Each path is a new rotation, seen through one point. The rows after it are directions, each followed by how far the rotation turns it, in degrees a step (0 if it stays put).
Each turn is a multiple of 5 degrees from 10 to 175, or 0.
Each row of a path follows its step; steps can be skipped.

step 0: 24; 42; -202; -111; -102; -196; -108; 99; -122; 28; -18; 251; 127; -159; 185; -102; -7; 201; 207; 166; -186; -145; 35; -97; -80; -69; -99; 306; 98
step 1: -33; 9; -122; -28; -95; 38; -94; 27; -192; 14; 194; 74; 202; -149; 74; 67; 28; 153; 252; -90; 133; -157; 79; -356; 121; -229; -206; 153; -5
step 2: -148; -51; -79; 78; -31; -49; 101; 104; -206; 116; 98; 72; 216; 130; 44; -160; 137; 13; 28; -161; 52; -167; 102; -256; 146; 179; -376; 48; 34
step 3: -16; 76; -275; 308; -113; 13; 94; -18; -46; 179; 2; -111; -76; -13; 167; -250; 205; 138; 33; -29; 169; 109; 28; -84; 123; 162; -210; 188; 41
step 4: 13; -90; 8; 248; -161; -176; 88; -38; 197; 124; 143; 272; -42; -128; 225; -192; 188; 271; -12; -80; 106; 94; -57; 47; 97; -44; -124; 33; 170
step 5: -30; -41; -74; 51; -118; -59; -107; -106; 104; -43; 43; 246; 59; -111; 193; -127; 83; 144; 252; 199; -250; -27; -7; 31; -9; 21; -222; 152; 348
step 6: -101; 85; 46; -16; -196; 82; -150; -122; -48; -86; 58; 39; 21; -198; 61; 33; 146; 260; 199; 168; -18; -166; 42; -272; 167; -210; -277; -40; 105
step 7: -148; 132; 34; -134; -123; -175; -25; 130; -188; 117; -53; 134; 97; -63; 22; -86; 215; 125; -78; 93; -68; -230; 113; -256; 200; 145; -298; -24; 8
step 8: 19; 160; -382; 17; -78; -131; -15; 195; -97; 241; -68; -30; 10; -175; 115; -65; 123; 181; 67; 92; 140; 11; 95; -168; 135; 138; -139; 184; -102
step 9: 43; -71; -174; 136; 17; -164; 59; 167; 51; 159; 181; 235; 200; -126; 202; -76; -2; 327; 27; -187; 159; 40; 34; -28; 165; -90; -115; 130; -37
step 10: 17; -45; -165; 240; 6; -9; 14; -18; -112; 33; 133; 200; 183; 95; 205; -149; -108; 98; 287; -43; -118; -76; 31; 75; 50; -5; -289; 217; 219
step 11: -52; 24; 7; 260; -240; 163; 62; -182; -158; -83; 51; 20; -60; -18; 98; -186; 115; 196; 211; -35; 64; -117; -21; -179; 65; -214; -296; 37; 105
Speeds:
128; 52; 25; -79; -7; 90; 92; -23; -51; -2; 28; 31; 9; 12; -21; -1; 24; -45; 19; 20; -65; -47; -10; -111; -9; -73; 5; -16; 77	70
-12; -79; 34; -69; 13; 147; -10; 10; -8; 7; -34; 39; -2; 23; 59; -11; 49; -71; 12; 26; 42; -39; 5; 91; 59; 19; 114; 6; -63	0
-41; 9; -50; -77; 57; -73; -85; 34; -25; -12; 42; -26; 32; -17; 42; 70; 44; -32; -53; 34; 33; -95; 19; -131; -38; 11; 65; 36; -45	55
-66; -64; 11; -43; -26; -15; 39; -127; -66; 58; -9; 20; 26; 9; -64; 25; 14; 3; 28; 60; 42; 5; 127; 21; -99; -58; -45; -6; -37	70
-20; -118; 35; -23; -3; -24; 77; 62; 63; -47; -11; 60; 28; 23; 6; -33; 18; 86; -59; -55; 13; -49; -34; -50; -31; -50; -15; -128; -52	145
